Turns in one plane each, and the order they were made in; the first pair answered:
turn vuk:
[ -1  11  -4   5 -13   4   0  -6  -1  -1   4   3   4   5  -2  -8   0   3
  -4  -5  -2  -5  -4  -5   7  -1   2  -4  -2   6   6   7] |-> [ -3   4   7   2 -13   4   0  -4  -1  -6   0  -5   0   9  -1  -3  -2   0
   5   6  -7  -5  -4  -1   4   3   0  -3   2  -1   8   8]
[  1 -17 -10 -17   7   1  14  30   3   9 -16 -23   2 -16  -1   3  -2   2
  -3   3  11   2  12   1  -4  -2   6 -12   0 -10   3   4] |-> [ 11   5 -27   1   1  11   4  11  -1  11  -6 -10   5 -12  -6  -5   6   0
 -18 -13  19  -4   7 -13   7  -3   0  -3  -6  26   2 -10]
[  3 -23  29 -14  21  -2   2   2   3   3 -16  -7  -5 -11  -4  22 -13 -13
  24  15   2   1  15  14  -9  -3 -13  11   8  -6  -6 -29] |-> [  6 -15  -3 -18  33  -5  10  20  13  18  -8   4  -1 -28  -4  11  -6  -2
   1 -18  15  11  16  11  -6 -18  -4  -3  -5  -7 -13 -21]
[-21  10 -17  -3  14 -11  -3  16  -6  12 -16  19  -3 -10  -3  -5  10   2
   7 -11   9  -5  -8   7  -4  -7  -6   8  10  19 -20 -26] |-> [-23   6  -3  -1   9 -10  -4   8 -12   6 -19  16  -6   0  -4   0   6  -6
  18   4   4  -9  -9   8  -5   1 -13  17  15  19 -17 -30]
turn beze:
[ -4  -6 -10  -5  -5   3  17   7   4   1   2  -3  -5  -2  -2  -6   9   9
 -20  -5  -6  -3   0   3  -3   0  10   0  -8  -6   5  11] |-> [ -1   3 -11   0 -11   9   7   4   2   4  -7 -20   2   1  -1  -3   5   5
  -6  -6   0   0   2  -7   9   7   6   2  -8  13  11   8]
[ 13   4 -11  20  20   5   0   9  10 -21  -7  11  -4  -2  -5  16 -22  -5
 -17  -4   9 -27  20  -4  11  -9  14 -11  -7  12  14 -17] |-> [ 15  10  -9  21  25   1  -4   3  11 -18  -6   7  -2  -2  -1  19 -27  -9
  -2  -5  10 -19  20  -8  14 -10  11  -8  -8  17  14 -19]
[  8  -9   8   2 -11  14  -6  -5  -4  -6  -1   0  -6   5   2  -4  -7   3
  -6  12  -6  -9 -16   5  -6   3   0   6   5   9  10  -2] |-> [  9  -4  13   2  -7  10  -9 -10  -3   0  -1  -3  -4   6   5  -2 -12  -2
   7   9  -5  -2 -15   3  -4   2  -1   8   4  13   9  -2]
[ -6 -21   8  -7  -5   9   8  18  -4 -12 -13 -26   6  -5  -1   2  -2   5
  -4  17   0  -8   5   8   9  12   1  -3   9  -4   7   0] |-> [ -4  -9  16  -7   2   3  -2   5   0  -5 -13 -30   8  -2   6   7 -11  -5
  23  14   2   5   8   1  12  10  -5   2   7   2   4   0]
turn riz:
[ -2  12  -7   9  -7  14  -3  -3   2   3  -1  -1   1  -4  13 -10   7  11
   8  -6  -3   0  12 -23   8  11  14  -5  -4   0   9  10] |-> [  1  14   4   7   1   9  -6 -13   1   1  -2   0  -2  -2  12  -4   2   2
  22  -1  -4   2  13 -23   6   8   7   5  -2   3   6  -1]
[ -9 -12   2 -13   7  -3   7  14 -17 -16  -3 -12   0  -9   6   3  12  -2
  13   2  -6  -1   2  13   8   3   4  12   8   5  -7   0] |-> [-12  -8  -4  -8  -6  -3   7  13 -17 -18   2  -9   2  -7   6  -2  19   5
   4   1  -8  -4  -4  13  11   6   6   8   5   6  -3  11]
[ -5   1 -21   9   2   1   8  12   1  -2  -1   9   0  -2  -8   0   6  11
 -31  -7   0 -11   5  -8   2   6   3   1 -11  -6  14  -7] |-> [ -4  14  -4  19  -1  -4  -5 -13  -4  -5   7  18  -1  10  -5   2   3   1
 -13  -1  -8 -10  -2  -8   1   8  -6  14 -13   5  12 -12]

Between the rows of a pair lie two turns.
[ -2  -2   5   6   2  13  -7 -12 -15  -4  -7 -13   7   5  -7   7   2 -27
  13  32 -24 -14  15  -7  -5  14 -23   9   8   2  15 -15] |-> [ -7 -14 -11 -11  11   9  10  26  -3   9 -15 -25   9 -16  -4   3   1 -14
   1  19 -16  -3  24  -1  -5   7  -7 -14   5 -24  14   6] => vuk then beze
[  5  -3  -5   1  -9   5   9  10  -2   3   2 -13  -1   1   2  -6   2   8
 -11  -4   7  -1  -2  -4  13   8   7 -14  -3   1   3   9] |-> [  7  10   8   8  -3  -2  -3  -9  -2   5   8 -10  -1   8   6  -2  -4  -5
  14  -6   5   8  -3  -8  12   6  -1  -3  -4  11   0   1] => vuk then beze
[-11  13  -1   9  -3  10  -8  -9  -9  -2 -11 -10  15  13 -10   5   4  -8
  -2  11  -4   0  -5   3   9   9  -2   3  -1  25   9 -10] |-> [-13   5 -15  -7  10   1   6  17   3  11 -11 -10  16  -5  -8   3   3   2
 -10  -7   2  14   1   9   4  -5  12 -17  -6   1   5   9] => vuk then vuk
[ -3   6   2  11   9   4   5  -8  -9  -7  -7 -21   4  -3  -3  -7   3  -6
  -6   3   4 -10   7 -15   2   9 -16   3   7  25   6 -21] |-> [ -7   2  12   0  26 -16  11 -10  -6  -4   8   8  -8  -9  -3  -7   2  -6
  -8  -4  -5  -1   5   3 -20  -7 -14   2   2  -6  -9 -18] => beze then beze
[  0  11  -3   0  10  14  10  -8   1   2  -6  19  -2  -5   0   8  -7 -17
 -17   2  -3  -8   5   1 -11  -6  -6  17   7  13 -10 -28] |-> [ -4   6 -16  -3   0  21  16   7   2   2 -10  11   1  -8  -3   4  -1  -8
 -33   1   1 -12   4   1  -5  -2  -1   7   9  11  -3 -22] => beze then riz
[  4 -17 -19  -4   1   0  22  13  11  13 -10   0  15 -11  12 -11  -2   3
 -32  12 -16  -9   0  16 -29   7  11   1  -6 -11  -4   8] |-> [  7  -6  10   1  16  -7   7 -19   5  11  -6   7  10  -1  14   0 -14 -19
   3  21 -24  -1   2  14 -36   6  -4  28  -4   0 -12 -15] => riz then riz
[ 16  -1 -16  29   8   3   1   1 -10   4   4  22   0   8 -15  -2   0  -7
 -24  -2  10  -1  -1  -5  28  -7   3  -1  -1  31  -2 -24] |-> [ 19  -3 -19  20  24  -3   7  10  -3  13  -2  17   1  -4 -14   3  -7  -9
 -14 -10  16  10   7  -6  27 -14   6  -3  -3  26  -6 -25] => beze then riz
[  0  11   1   2   3  -3  -8  -3  10  11   0 -18   7  -2   4   0  -4  -2
  22 -10   9  17  -3 -10  10  -3   3  -1  -1   4   2  12] |-> [ -5   6   0  -1   7 -12  -1   0  11   9  14   6   0  -2   4  -6   3   3
   4 -12  -2  16  -8   5  -3 -11   8  -5  -2 -19  -5  20] => beze then riz
[  5 -16  17  -4  19  13  -9   8   2  -7 -11   0  -5  -4   9  12  -3   1
   7   0  11   9  19 -19   0   3  -6  -3   1  16  10 -22] |-> [ -3 -18   0  -3   5  11  -2  22   6  -4  -2  11  -5  -5  10  -2  10  20
 -23  -8   8   6  10 -11  -1   1   8 -22  -2  -3  13   5] => beze then riz
[  0 -16  -9  -5   1   7   6  12   2  -6  -9  -3  -1  -6  -6   3  -2  -2
 -17   6   5 -11   7   6  -5   5   1   0   4  -4   1 -14] |-> [  1  -1 -10   9 -14   8  -3  -6  -3  -8   3   7   0   7  -5  -2   7   0
 -21   4   1 -15  -4   2   0   7  -2   5   1   9   3  -9] => vuk then riz
[  1   7   2  -5  21  -2  -1  -4   7   1   1   5  -3  -6   5   5  -6   3
  10 -14  -1  15   0   2  -3  -5  -2  10 -13   5 -10  -2] |-> [  0   4  -1   3  10   6   2 -11   0 -10   5  16  -7  -1  -2   2   4   7
 -13  -5  -4  -3  -4   3  -4   1  -3  16 -10  14 -10 -12] => beze then vuk
[ -3 -23  10 -17  30 -19  14  16   6   3  -4   4 -11 -14   1  13 -13  -7
   9   2  -7  12  11  16 -17 -12   2  -6   0 -41 -12  -3] |-> [ 12   0 -38   2  14   3  11  10   2   8   4  17  -2 -18  -8  -6  10   6
 -43 -27  14  -8   4  -8   6  -9   2  -5 -10  11  -7 -18] => vuk then beze
[-14  -7  11   2   0  15  -1   8  -6 -10 -10  -2  -4  -6  -7   0 -12   6
  -5   6   8  -4  11  -3  -2  13   0  -3   3 -13  -2  -9] |-> [-13   0  18   1   7   7  -6   1  -5  -4  -5   0  -4  -5  -2   2 -16  -1
  15   0   8   6  12  -5  -4  10  -3   0   0 -12  -6 -10] => beze then beze
[  2  -3   1   2  -1   0  -8 -19   0   1   3   8  -4  -1  -7   4   7 -10
  14   2   6   9  -6   4   6  -8  -3  13  -4  12   4 -15] |-> [  0 -15  -9  -9   4  -2   5  -3   2   1   3  12  -8 -11 -10   1   9   0
  -4  -1   7   6  -2  12  -2 -15   4   6  -6  -5   0 -12] => beze then riz
[  3   6  -7   1   1   5  -3   5  14   9  -4 -15   9  -3   7   3  -1  -2
  17 -15  10  11   3 -10  13  -4  -1  -6  -7  15   6   7] |-> [ -2  -8 -10  -6   4  -3  12  15  14   2   5  10  -1  -9   3  -2   8   6
 -13 -14   2   1   3   7  -5 -13   5 -11  -8 -13  -1   9] => beze then beze
[  7   0  -2   8  -2   9  -2 -13  -9  -5  -7 -12  -3   6   0   2   0  -6
   3   6   2 -16   2  -9   2   5  -6  14  -2  13   6 -21] |-> [  3  -6   9  -6  17  -9   3  -2  -2   4  -4  -6  -8  -2   5   5  -8  -7
  19   3  -4   1   6   0 -13  -9  -1   5  -5 -18  -2  -7] => beze then vuk
[  7  11   7  -1  24 -11   0 -11  -2   8  -4  -8   2 -11  -1  -2  -9 -17
  38 -11   7  19   4 -12  -1  -1  10  12  -4   1  -5 -14] |-> [ 10  18 -18  14  -4  10   0 -12  -8   1  -2  -6   7  -4  -8 -14   8  -3
   1 -14  14  -3  -5 -23  15  12  11  10  -5  28   7 -14] => riz then vuk
[ -8  -5 -19  -3   5   4   6 -13   2  -2   2   8  -6  -3  -7  -2   1 -16
  -6   1  10 -20   3   8   6   6  -2  -6  -6  -5  -1  -5] |-> [-11 -11 -13  -7   5   2   8 -11   4  -3   0   4  -8  -4  -6  -2  -1 -16
  -1   6   9 -20   5  11   3   7  -2  -6  -4 -12   0  -2] => vuk then vuk
[  0 -23  10  -4  14  -7   4  12 -10   5  -3   6  -8  -4  -1   5  -7  -7
   0   0   6   1  11   0 -16  -3   6   0  -2 -14  -6  -2] |-> [ -3 -16   5  12 -17   8  -2   4 -16  -3   2   6  -5  14  -3  -2   4   0
 -15   6   1 -14  -2  -4  -2  12   7  -2   2  -1   6  10] => beze then riz
[ -5   0  -8  -1  14   4   2   8  -1   1  -1   2   3  -3   6  -7  -4  -2
 -10  -8  12   6   7  -3   7   0   5   0   5   0  -1  -4] |-> [ -4  -1  -6   3   9   9  -1   2  -5  -2  -3   0   3   0   4  -5  -5  -4
 -10  -2  11   0   7  -7  10   4   2   5   9   8   3 -12] => vuk then riz
[  0   1  -3  -5  -8  -6   4  14   6   8   7  -5  10  -1   2  -4  -3  14
 -10 -10   9  13  -4   4  -5  -7  10 -21   0  -8  -6  17] |-> [  2   7  -2  -1 -12  -3   0   9   5  11   1 -16  16   2   4  -1  -6  10
   0  -8  12  16  -4  -4   3  -5   8 -19   1   3  -2  17] => beze then beze
[-12  -5   5  -5  -9   1   5  10 -11   4 -13 -35   8  -1  -1   6 -15  -2
  19  15  -1   4  -3   4  15   8  -4  -4  18 -23   1   0] |-> [-13  -3  -2  -5 -14  -4   9  14 -10   7  -6 -27  10  -1   2  -1  -8   6
  10   7  -5   6  -9  11  11   4   2 -13  14 -34  -1  18] => beze then riz
[-12   5   1  -2  -8  -6  -6   5  11  -5 -10 -12   9  17  20  -3  -9  -2
  -7  15  -6 -10  -8   9  -6   0   2  14  -4  29   7  16] |-> [ -8  -2  -1 -12  10 -11   2  17  20   4 -18 -14   7   2  21   0 -14  -2
  -1   4   0   1  -2  12 -13  -9   5   9  -4  20   2  11] => riz then vuk
[ 11  10   3 -20  12  -6   3   9  20  12 -11   3   8  -5  10  -6   1  -7
  10  -4  -5   9   3   8 -17 -12  14  12   3  -9   7  14] |-> [  9  11  -7  -9 -10   3   3  13  15   7  -9  -1  10   1   9 -14  12   4
 -10  -2  -5   0  -7   5  -9  -3  18   4   3  -4  15  28] => riz then beze
[ -1 -12  -4  -6  -8   7   4   6  -4  -5   1  -6  -1  -1  -2   1   6   6
 -16   9   0 -10   1   2  -1   6   6  -2   1  -8   1  -5] |-> [  0   0   4   5 -10   4  -6 -12  -7  -6  10   2   0   9   0   2   5   3
  -9   8  -4 -10  -4  -2  -1   5  -2   6  -1   4   1  -8] => vuk then riz
[ 18   9   4  -6   5 -11  -3  -1   5  10  -7   8   6  -4  -1   4 -19  -8
   6 -13   5   6   2  -5  -4 -10   5  13  -5  15  -5  -7] |-> [ 14  -6  -6 -14   0  -5   8  21   7   8 -16  -4   8 -11  -1   2 -14   3
 -10 -10   8   0   4   0  -4  -6  13  -3   0   3   1   3] => vuk then riz
[  9   0   1   3  20  -5  -4  -1   2  -3  -4   3  -9   1  -1   3  -3  -9
  -2  -3  12   2   4  -2  -6  -8  -6   7   3  11 -12 -13] |-> [  8  -6   3   3  16  -2  -1  -2  -1  -9  -3   7 -13   4  -3   4  -1  -6
  -8   3   8  -4   3   3  -8  -5  -6   8   5   5 -11 -14] => beze then vuk
[  7  -5  -7  -5  13  -4   6   2   3   8   0   4  -1 -10   0   3  -3  -4
   5  -8   3   8   6   0   0  -9   0  -1  -1  10  -2  -8] |-> [  4   1  -2   7  -9   5  -3 -10  -6  -2   4   3  -1   8   0  -2   4  -2
  -2   5  -5  -5  -5   0   8   3  -3   2   2  19   7  -1] => riz then vuk
[  0   4 -20  17 -19   7  -2   5  -5 -16   7  -5  -2  20  -7  -6  17  15
 -19   3 -10 -20  -8   1  20  11   8   3  10  11  12   5] |-> [ -1 -15   8  -9  19 -16   6  16   5 -11  -8 -16  -9   5  -1  13  -9   1
  26  13 -14   5  11  14  -2  -2   7   7  14 -25  -1  -1] => riz then vuk
[ -7 -14  32 -16  11 -19  -6 -10  -9 -20   2  11  -5  -3  11   3   2  -8
  12   7  -8  14  -9  14 -12 -14  -1   4  -9 -28 -15 -15] |-> [-14  -8  15  -5 -16 -12  -5  -4 -10 -24  12  15  -1   6  12 -10  18   8
 -15   2 -11   6 -21  14  -3  -7   9 -11 -10 -31  -5  11] => riz then riz
[-21   9   0   2 -13  15   2 -10  -4   7   9 -15  -4  -2   4 -13  19   3
  -9   7  -9  -8  -5  11  22   6   1  -5   0  15   3  14] |-> [-20  17   9  -2   4  -3  -1 -18  -1  14  20   2  -9  -3   9 -10  12  -3
   6  -1 -14   7  -5  17  10  -7   1   0  -4   1  -9  16] => beze then beze
[  0  -1   6  14   5  13   5  -7 -11  -7   8  14  -6   2 -13  -4  -1  -1
 -14  10   1  -2  -2  -7 -16   0  -3   5 -10   4  -3 -12] |-> [ -6 -13   9   2   6  10  12   5  -9  -6   2   6  -7   0 -11  -3  -5   2
 -13  17  -2   0  -1   0 -20   0   2  -2  -6 -14  -3  -2] => vuk then riz
[  4   3 -14  16   0  18  -9 -12 -13  -8   0   3  -3   4  -3  -8   6   0
 -13  -2   1 -12  -8 -14   9  10  -7   3   6  17  -7 -12] |-> [  2 -18   7  -4  17  10  -2  -1 -10  -9 -16 -12  -7  -5  -4   5 -10  -7
  11  14  -2  -2   5  -3  -5   8  -8   4  13  -7 -11 -16] => riz then vuk
[ -2  10  -7   6  -7  -7  -3  -2  -4   5  10  14  -6   3   8   3   7   4
  -3 -10   1  -4  -7  -4   9  -1   5  -4  -4   7   0  15] |-> [ -1   4  10  -2  11 -15  -2  -5  -2   4   2   9 -10  -1   8  15  -5  -9
  21   0   0   2   1  -1   0  -3  -1   7   0   1  -5   1] => riz then vuk
[  7  11 -16  -3  -2   9   0   4  10  13 -11 -14  -2  -7   6   1  -4   7
   7 -11  13   7   6 -17  14   0   5  -5  -4  16   6   7] |-> [  2  16 -15  -2   0  -3   0   2  12  16   4   3  -5  -3   9  -3  -3   9
   4 -19   4  13  -1 -10   6  -9   8  -8  -8   0   1  21] => beze then riz
[  1  11   4  -2  -7   3  -6  -6   5  -8  13  34   2   1 -10  -2  20  -7
  -6 -16   0  13  -7  -3  20 -11  -1   0   1   1   8  -5] |-> [ -5  -1  20  -7 -15   5  -5  -7   2 -19   7  27  -5   9 -10   4  19  -8
   1   5 -11   6  -6   4  14  -3  -3   2   9  -9  10  -5] => vuk then beze
[  3 -13  13   2   5  -3  -4  -3   2   9   9  21  -5  -3   1  -6   5   4
   2  -3 -16  -5  -6   2  -2  -8   6  23   6   3 -14 -18] |-> [ -2 -25  11  -2  -3   3   2   9  -2   2   1  10  -6  -3  -2  -5   8   9
  -7   8 -17 -12  -6   5  -2   0  10  19  10  -4  -8 -16] => beze then vuk
[  2 -10  12  -7   2   7  -4  -7  -8  -4  -5  -8  11   8  -1   8   4  -6
  28  12  -1   2  10 -14 -13   0  -8  25   7  11  -3 -22] |-> [  3 -13 -20  -8  -5  19   6  16  -3   1  -9 -11  15  -6  -6  -2  16   9
 -11  -6  11  -5  11 -19  -2  -1   1  10   3  18  -1 -16] => riz then vuk
[ -5  -3 -10   4  -2  -4   0   6  -5  -6   2  -1 -15   8  -8  -3   8   3
  13  -2 -20 -10 -11   8  -1   5  11   2   0  -9  -1  -4] |-> [ -3  -7 -11   0   5  -6   4  11  -3  -5  -3  -4 -16   0  -8   0   6   3
  14  -2 -18  -9  -8   7  -3   3  10   2   0 -12  -3  -8] => riz then riz
[  7 -13   5  -2   8  11   9   7  12   9 -13 -12   5  -8   4   9 -22  -8
  18  -2   4  -3   3  -8  -5  -6  -3   5  -4   3 -15 -21] |-> [ 11  -9  -6  -1  11   9  11   5  12  12  -4   6   2 -11   3   4 -16  -3
   2 -15   6  -6   1  -5  -8 -12   2   7  -9   6 -20 -23] => beze then vuk
[ 24 -15   9  -9   1  11   3  -2 -13 -26 -13 -19 -12  13  12   8 -16  -9
  17  23 -25 -11  11 -11  10   7 -12   2 -15  -2  13  -9] |-> [ 26 -16 -14 -18   8   5  15  26  -3 -10 -16 -25  -7  -6  13   0 -16   2
   6   1 -13   1  15 -12  13  -4   0 -16 -21 -14  12   6] => vuk then beze
[ -2   5 -12  -1  16  -7   8   0   9  -3   1  16   9 -10   1  -6  -1   5
  -5 -13  -2   8  -5  -2  -5 -13   3  -1  -7  -4  -7   9] |-> [ -1  10  -3   3  16 -10   5 -10   8  -4   4  16   7  -8   1  -4  -3   1
   5 -11  -5   9  -6  -3  -7 -12   0   6  -6   0  -8   4] => riz then riz
[-14   2  18  10 -29   8  18 -10  -5  -2  27  -1 -16  10  -4  -9   1   5
   2  -5 -24   8  -6  -8   1 -18   0 -14  14 -20   1  28] |-> [ -8  -1  33   6  -9   8  14 -21  -8  -3  13 -11 -18   7  -6   6 -13 -13
  31   5 -20  10   5 -14  -2 -17 -13   5  19  -7  -4  -2] => beze then riz
[ -3  16  10  14 -21   5  -8  -7   5  -1   9  -9  14   6   1  -1  11  12
   0   3   3  -7 -10 -14   1   7 -11 -13  -4  -3   6  14] |-> [  0   6  18  -3  11  -5   2   4  15   8  -2 -14  13 -13   1   9  -3   2
  20  -2  10   8   5  -9 -11  -6 -13 -10  -4 -17  -6   1] => riz then vuk
[  7  12  -6  15   2  -3  -5 -21  15  26   4   5   6  -1  17  -2 -12  -5
  11 -12  14  22  -7  -8   2 -11 -12  -3  -8  11   8 -21] |-> [  9   6  -1  16  -5   8  -8 -25   9  15  -6  -3   4   4  13   1 -12  -8
  10   2  14  12  -5 -10   5  -1 -18   4  -2  21  14 -31] => riz then vuk
